In the data rows, 128 means zero.
Here are some points:
[129 133 119 138 111  96 123 120 142 129 113 145 108 146 136 155 145 120
 128 132 113 141 111 109]
[120 134 128 133 110 110 114 112 146 141 138 127  99 136 120 149 137 120
 148 131  98 134 106 105]
[117 126 150 130 106 122 115 114 145 140 135 127 105 132 115 145 158 125
 154 139 103 150 125 120]
[123 136 147 117 110 134 133 125 162 140 134 115  97 145 122 143 136 128
 135 123 127 133 107 135]
[106 124 154 117 119 146 125 135 200 149 137 109 104 114 122 143 131 135
 126 130 110 125 101 132]
[ 92 120 143  99 113 156 125 135 181 146 126 127 101 117 129 130 117 127
 120 144 112 134 126 125]
[ 90 114 118 106 125 146 107 136 163 159 130  97 104 112 123 116 127 134
 113 142 118 131 115 128]
[ 84 111 137 117 117 156  95 135 172 141 132  92 109 129 115 113 123 132
  98 126 102 133 116 133]
[ 88 115 129 119 119 149 101 136 163 141 146  96 106 125 117 113 122 128
  95 132 106 124 109 138]
[ 89 106 134 106 117 144  99 159 166 139 133  95 105 135 129 114 119 129
  92 127 119 130 131 113]
[ 90 116 129 104 115 148 105 149 161 140 147 100 104 138 128 116 118 122
  94 125 130 126 110 118]
[ 88 102 139 106 120 143  99 141 163 137 137  85 101 134 134 116 131 128
 104 129 135 129 126 120]
[ 85 103 131 109 115 138  99 144 158 141 133  86 102 132 132 110 137 131
 101 121 121 120 126 120]
[ 88 103 131 104 115 141 100 139 152 142 141  86 102 128 135 117 132 136
 106 129 111 118 118 118]
[ 87 109 129 109 121 132 104 158 167 136 138  90 102 135 126 121 132 135
 104 131 110 117 124 115]
[ 87 120 125 101 115 143 107 147 164 145 138  88 102 133 139 121 134 131
 100 128 112 126 129 106]
[ 90 103 145 106 118 142 104 148 175 144 150  89 101 124 128 114 132 137
  99 128 111 126 104 109]
[ 89 106 129 110 114 141 102 137 152 144 139  88 101 119 130 114 135 130
 100 134 118 119 129 107]
[ 88 103 127  99 113 131  97 149 164 147 136  93 101 131 125 115 114 146
  90 122 122 109 126 131]
[ 90  99 131  93 116 143 102 140 161 146 147  91 102 127 115 108 116 131
  87 119 110 118 116 131]
[ 94 106 123 105 117 149 101 153 167 149 143  92 105 125 136 111 109 138
  88 125 110 126 139 133]
[ 92 107 132 103 118 145 107 133 168 142 150  92 102 130 132 110 114 135
  88 128 104 122 127 124]
[ 93 105 129 101 114 144  99 134 160 143 145  92 102 124 132 111 118 135
  91 119 116 115 123 129]
[ 92 141 143 164  96  75  87 122 110 113 128 134 105 121 130 191 194 123
 176 118 145 163 138 116]
[123 160 118 163 108  81 121 145 131 140 139 175 110  88 128 174 149 161
 157 118 152 109 151 135]
[138 159 136 171 110  92 117 125 128 126 122 167 121  93 127 169 144 164
 170 117 132 128 166 120]
[138 167 135 180 121 104 125 120 136 127 130 188 131  98 129 149 121 154
 142 122 133 130 152 128]
[135 163 134 159 112 102 125 120 140 119 121 177 135  99 127 158 128 152
 151 122 128 124 142 141]
[156 154 131 155 118 102 127 118 127 120 131 174 135 102 127 163 131 159
 146 126 154 125 154 127]
[145 168 131 167 114 103 124 122 123 126 131 175 133 101 134 156 141 148
 147 128 133 138 166 123]
[139 177 125 166 118 103 106 119 131 125 130 178 134 103 140 140 136 153
 145 134 133 136 182 125]
[139 181 125 161 122 103 122 122 123 122 109 187 133 101 125 159 130 152
 161 132 164 146 152 131]
[130 170 142 163 118 108 120 117 118 122 112 176 126  99 124 160 137 147
 152 130 132 145 164 113]
[133 159 128 150 116 106 119 119 121 118 113 169 128 105 137 142 136 146
 150 123 137 141 156 119]
[144 159 133 151 121  98 113 102 113 112 100 166 128  97 142 145 143 136
 121 137 126 135 166 117]
[132 183 133 157 116  96 100 106 112 122 104 179 136 103 132 147 133 140
 129 141 139 151 148 118]
[126 192 123 166 113  96 104 115 107 116 104 172 128 104 136 150 138 143
 129 126 150 147 136 109]
[132 173 112 156 112  95  96 100 106 112  93 173 137 112 135 158 125 135
 134 121 150 142 129 128]
[126 195 111 159 117  94  96 115 106 109 102 170 134 108 119 155 129 134
 131 135 150 142 151 127]
[132 190 116 163 114  96 101 109 109 116 101 165 141 108 133 149 139 138
 128 131 117 154 143 128]
[134 178 116 160 118 100 101  99 113 120  87 188 136 103 137 150 129 135
 130 127 138 144 131 124]
[123 172 125 163 113  97 102 102 105 115 100 177 136 110 131 145 126 132
 123 115 141 155 146 128]
[131 187 122 175 111  95 105 105 108 115  93 168 135 110 133 155 132 132
 125 122 129 131 153 121]
[133 165 120 175 110  93 102  95 104 115  94 187 127 106 132 147 133 135
 120 114 135 145 147 116]
[127 175 123 152 110  95 107 102 102 114 111 176 134 110 137 153 138 131
 122 114 137 137 133 124]
[131 173 124 157 110  95  98 100 109 116  92 167 131 108 137 155 127 139
 124 115 132 150 138 140]
Here are 24 more points, each followed by its number:
[136 175  36 109 142 138 171 185  71 103 187 156 121  83 181 203 142 245
 155 118 139  34 195 123] 0
[129 149  71 130 146 112 141 160  82 106 144 147 123  99 171 197 151 200
 170 120 159  74 155  96] 1
[134 149  80 123 139 114 147 155  95 112 155 157 131 108 162 184 141 154
 158 120 182  94 153 109] 2
[133 155  95 122 126 112 129 142 106 107 146 150 135 137 149 165 135 152
 138 132 159 116 141 118] 3
[135 150  94 125 124 116 143 140 105 111 152 155 141 134 153 164 139 147
 138 154 153 102 135 118] 4
[143 158 106 131 133 121 125 124 109 117 141 148 134 131 158 168 144 134
 151 151 150 100 132 123] 5
[146 146 113 122 130 118 150 115 110 121 130 132 128 148 172 156 156 135
 150 138 150 101 140 135] 6
[146 147 101 122 124 116 151 116 105 119 132 133 125 131 160 157 148 135
 143 148 174 116 134 126] 7
[139 145 112 131 122 120 154 113 115 124 147 128 122 150 173 164 142 127
 139 150 166  99 128 138] 8
[155 147 110 124 121 112 150  98 110 122 136 132 124 149 159 159 141 126
 143 139 196 103 132 147] 9
[145 162 107 120 117 111 159 108 104 124 129 126 118 156 175 161 151 132
 129 146 172  98 139 148] 10
[153 136 110 110 115  87 159 113 110 119 146 132 102 158 187 162 151 127
 126 153 170 108 129 140] 11
[165 130 108 106 119  87 169 105 114 121 144 127 101 153 188 161 138 121
 126 134 186 101 132 124] 12
[150 132 120 109 118  88 156 113 113 122 155 138 100 158 187 161 135 133
 133 151 176  97 141 118] 13
[166 126 114 109 127  86 159 107 120 118 145 128  97 161 187 168 151 120
 128 145 168  94 127 124] 14
[157 129 106 103 124  88 163 118 124 113 150 134  99 156 168 172 156 128
 130 149 162  95 121 133] 15
[161 136 116 109 130  89 165 116 122 111 135 130 100 156 183 168 154 123
 125 147 155  99 144 125] 16
[162 129 113 108 120  91 172 123 118 111 148 137  98 145 172 159 156 124
 120 166 147 100 132 130] 17
[156 125 119 110 121  89 173 112 132 109 142 133  98 168 197 157 160 124
 116 135 178 104 119 140] 18
[157 129 122 112 120  92 144 116 119 109 138 133  99 159 188 164 158 121
 134 150 196 108 118 126] 19
[156 134 112 116 130  90 153 116 124 111 152 130  98 152 196 158 150 120
 125 149 145 103 141 137] 20
[161 120 119 118 116  92 163 115 131 110 153 142  98 167 179 156 148 119
 132 140 162 104 140 143] 21
[161 125 109 103 117  93 162 116 126 112 151 130  98 159 175 158 157 115
 133 145 162 113 143 134] 22
[ 82 121 185 133 117 147 167 122 121 140 145 124 127 111 123 164  84 197
 105  45 117  48 143 180] 23
Which three of these numbered points are nearest to each point below by angle, seen from the average point of the first points? Their numbers follow each, nearest first.
[ 83 116 141 123  95 141 109 129 187 127 133 105 122 126 122 121 105 158
  75  85 100 112  84 125] > 23 18 0
[142 174 117 168 110  86 105 107 106 117 108 168 112 112 150 146 141 128
 113 112 136 159 156 129] > 10 3 7
[145 147 118 132 127 123 142 111 101 124 134 135 119 109 131 138 126 166
 123 107 118 123 143 116] > 0 1 2
[ 84  94 191 125 109 147 125 117 201 136 131  81 113 121 107 135 136 146
 104  89  78 101  78 140] > 23 18 15
[ 87 119 131 109 118 170 115 143 139 133 129 127 130 133 103 107  84 124
  91 111  98 130 126 138] > 23 0 4
[157 105 120 117 153 152 151 151  81 115 129 121 161 133  83 101 103 131
 139 118 120 128 129 121] > 4 3 7
[139 110 121 141 159 155 141 121  90 114 113 122 164 123  95  95 128 123
 125  92 125 154 104 104] > 7 6 3
[158 179 110 155 103  81 103 108 108 123 132 148 104 104 151 137 153 133
 114 119 158 163 162 117] > 7 12 9
[ 79  89 175 129 116 136 110 120 197 139 114  87 115 116 105 121 122 142
 106 100  70 111  75 131] > 23 18 15
[ 90 107 135 110 113 183 111 141 147 130 125 120 124 122 108 104  96 126
  82 119  99 129 121 139] > 23 0 18
[148 189 101 157  99  86  97 110 116 112 115 155 115 120 154 144 144 143
 121 107 152 167 142 114] > 3 7 10
[ 81  97 187 127 114 142 125 133 206 137 118  84 111 116 117 115 134 142
 108 101  84 119  79 121] > 23 18 21
[ 87  95 180 122 110 147 114 116 199 121 133  73 104 118  99 132 140 138
 104  99  83 107  86 120] > 23 18 15
[ 83  90 176 121 119 146 124 133 202 145 121  84 108 122 107 122 131 139
 106 113  94 113  94 133] > 23 18 21
[139 178 120 161 105  75 106  90 117 133 115 159 110 112 148 142 156 133
 123 115 167 160 144 118] > 9 7 19
[ 87  94 199 125 111 142 122 111 202 121 131  66 102 119  94 129 153 142
 100 106  69 121  84 138] > 23 18 15
[ 96 103 147 140 114 143 110 133 186 138 135  89 104 111 101 122 140 159
 112 108  91 112  68 127] > 23 18 15
[137 125 120 129 120 110 158  98 108 119 132 133 105 152 132 146 147 132
 127 129 140 123 109 124] > 15 14 18
[118 145 156 159 128  98 121 109 132 137  95 158 121  77 112 139 118 157
 124  94 125 116 128 131] > 23 1 0
[117 143 136 171 112 132  73 100 122 160 123 172 145  95 104 142 159 115
 210 158 115 141 136 146] > 5 6 9
[ 80  87 183 125 126 142 128 123 192 139 124  88 110 110 133 117 139 139
 117 117  86 116 114 126] > 23 18 21
[ 79  90 167 122 120 143 124 140 195 141 120  88 109 117 125 119 132 137
 119 120  87 117 108 130] > 23 18 21
[117 145 129 169 112 129  76  95 125 167 131 164 143  94 106 134 166 114
 180 165 109 146 141 123] > 5 4 7
[101 114 164 118 104 126 119 130 183 137 127  89  98 119 115 119 121 147
  91  99  97 110  70 130] > 23 18 15
[158 180 105 163  98  89  94 115 108 115 117 170 121 114 149 141 141 144
 119 104 150 161 152 111] > 3 2 7
[ 87  96 150 127 122 141 118 142 199 141 126  83 110 112 118 121 131 137
 110 113  89 112  95 119] > 23 18 15
[ 75 239 150 153 150  82  53 124 122 216  96 202 104  66  55 123 168  82
 196 255 202 199  73 233] > 9 5 7
[ 95 117 174 124 100 138 118 124 197 138 124  96 106 120 121 115 120 140
  90 100 104 122  71 132] > 23 18 21
[126 117 129 122 164 151 138 143  91 126 104 118 176 133 106 122 129 121
 141 133 152 145 120 138] > 7 6 9
[ 87  88 136 106 123 141 109 134 175 145 133 105 102 100 126 102 106 139
  92 132  94 109 106 124] > 23 17 18
[110 117 128 116 124 164 107 134 166 136 132 116 105 101 111 103  98 130
  95 129  96 133  92 131] > 23 17 18
[157 181 110 160  99  84  97 118 113 117 121 182 113 107 162 146 148 138
 119 113 158 165 146 109] > 3 2 7
[ 87  88 156 120 142 133 110 132 180 143 123  87 103 102 111 105 123 139
 105 138  95 112 109 113] > 23 17 18
[163 133 134 132 139 112 166 123 111 135 135 138 101 152 156 134 110 116
 114 121 168  83 120 140] > 12 14 21
[ 92 117 138 119 146 121 117 132 161 160  31 138 118  84 166 172 116 137
 160  91 141  98  16  25] > 1 19 2
[174 141 128 115 120 111 188 147 125 106 152 136 111 175 175 149 107  99
 132 121 166 102 148 148] > 21 22 12
[161 114 135 117  94 188 185 155 133  93 176  99 143 168 121 109  77 136
  72  68  98  88 178 164] > 23 21 0
[108 166 128 160 110 140  74  90 127 172 125 160 142  91 109 133 165 115
 176 169 112 146 143 138] > 5 7 6
[173 122 113 128  98 129 174 128 113  90 168 123 113 180 138 117 112 116
  86 100 125  88 152 149] > 21 22 17
[123 162 124 154 116  83 103  82 105 130 102 162 119 103 135 133 138 145
 110 112 121 136 155 113] > 1 10 7
[143 133 119 136 120 108 176 105 111 120 139 137 101 156 144 150 152 131
 119 128 163 113 113 128] > 18 12 15
[113 183  69 111 136 168 127 161 123 129 104 161 182 140 138 109  80 118
  88 177  94 145 134 169] > 4 3 5
[ 88 139 140 123 109 149 107 134 189 142 112 102 118 121 110 110 126 143
  88 107 109 122  66 115] > 23 18 15
[ 97 123 117 114 118 173 107 141 166 135 147 114 122 104 117 106  94 134
  86 132  98 123 117 138] > 23 0 4
[104 120 134 114 115 166 100 151 164 134 127 119 106 106 112 102  96 124
  92 125 105 134  94 116] > 23 18 17
[133 112 128 127 166 136 140 140  89 123 128 116 182 135 112 119 126 138
 148 136 157 156 131 117] > 7 3 4
[ 90  91 135 108 137 144 104 134 177 149 124  96  99 109 130 107 118 137
  99 120  91 105 128 108] > 23 20 18
[108 160 132 163 109 128  74  96 127 166 113 161 144  86 112 135 164 117
 213 168 107 148 130 150] > 5 6 7
[104 131 130 120 114 178 106 136 177 133 135 111 109 107 109 102  94 121
  88 141 100 132  97 131] > 23 17 18
[ 83  88 175 120 132 135 123 140 209 148 115  88 104 110 124 122 124 130
 121 122  97 118  98 115] > 23 18 14
[ 82  85 168 124 128 143 118 125 216 156 129  88 109 117 125 118 132 129
 118 119  94 110  92 127] > 23 18 21
[150 116 121 142 120 101 168  98 112 116 144 130 105 175 145 144 154 142
 128 128 139 108 114 100] > 14 15 21
[ 89  88 142 116 142 139 111 130 187 145 131  86 105 104 117 102 129 137
 103 132  89 112  96 112] > 23 18 17
[139 129 141 126 173 149 141 119  95 128 109 120 181 109  90 124 134 133
 163 137 136 158 100 122] > 7 5 6
[ 97  91 135 118 142 142 108 142 178 151 130  87 103 108 122 103 122 144
 105 127 106 103 107 111] > 23 18 17
[ 85 124 131 164  83 118  92 133 158  95  93 137 176 191 166 123 123  77
  85 101 114 196 101 137] > 18 21 19
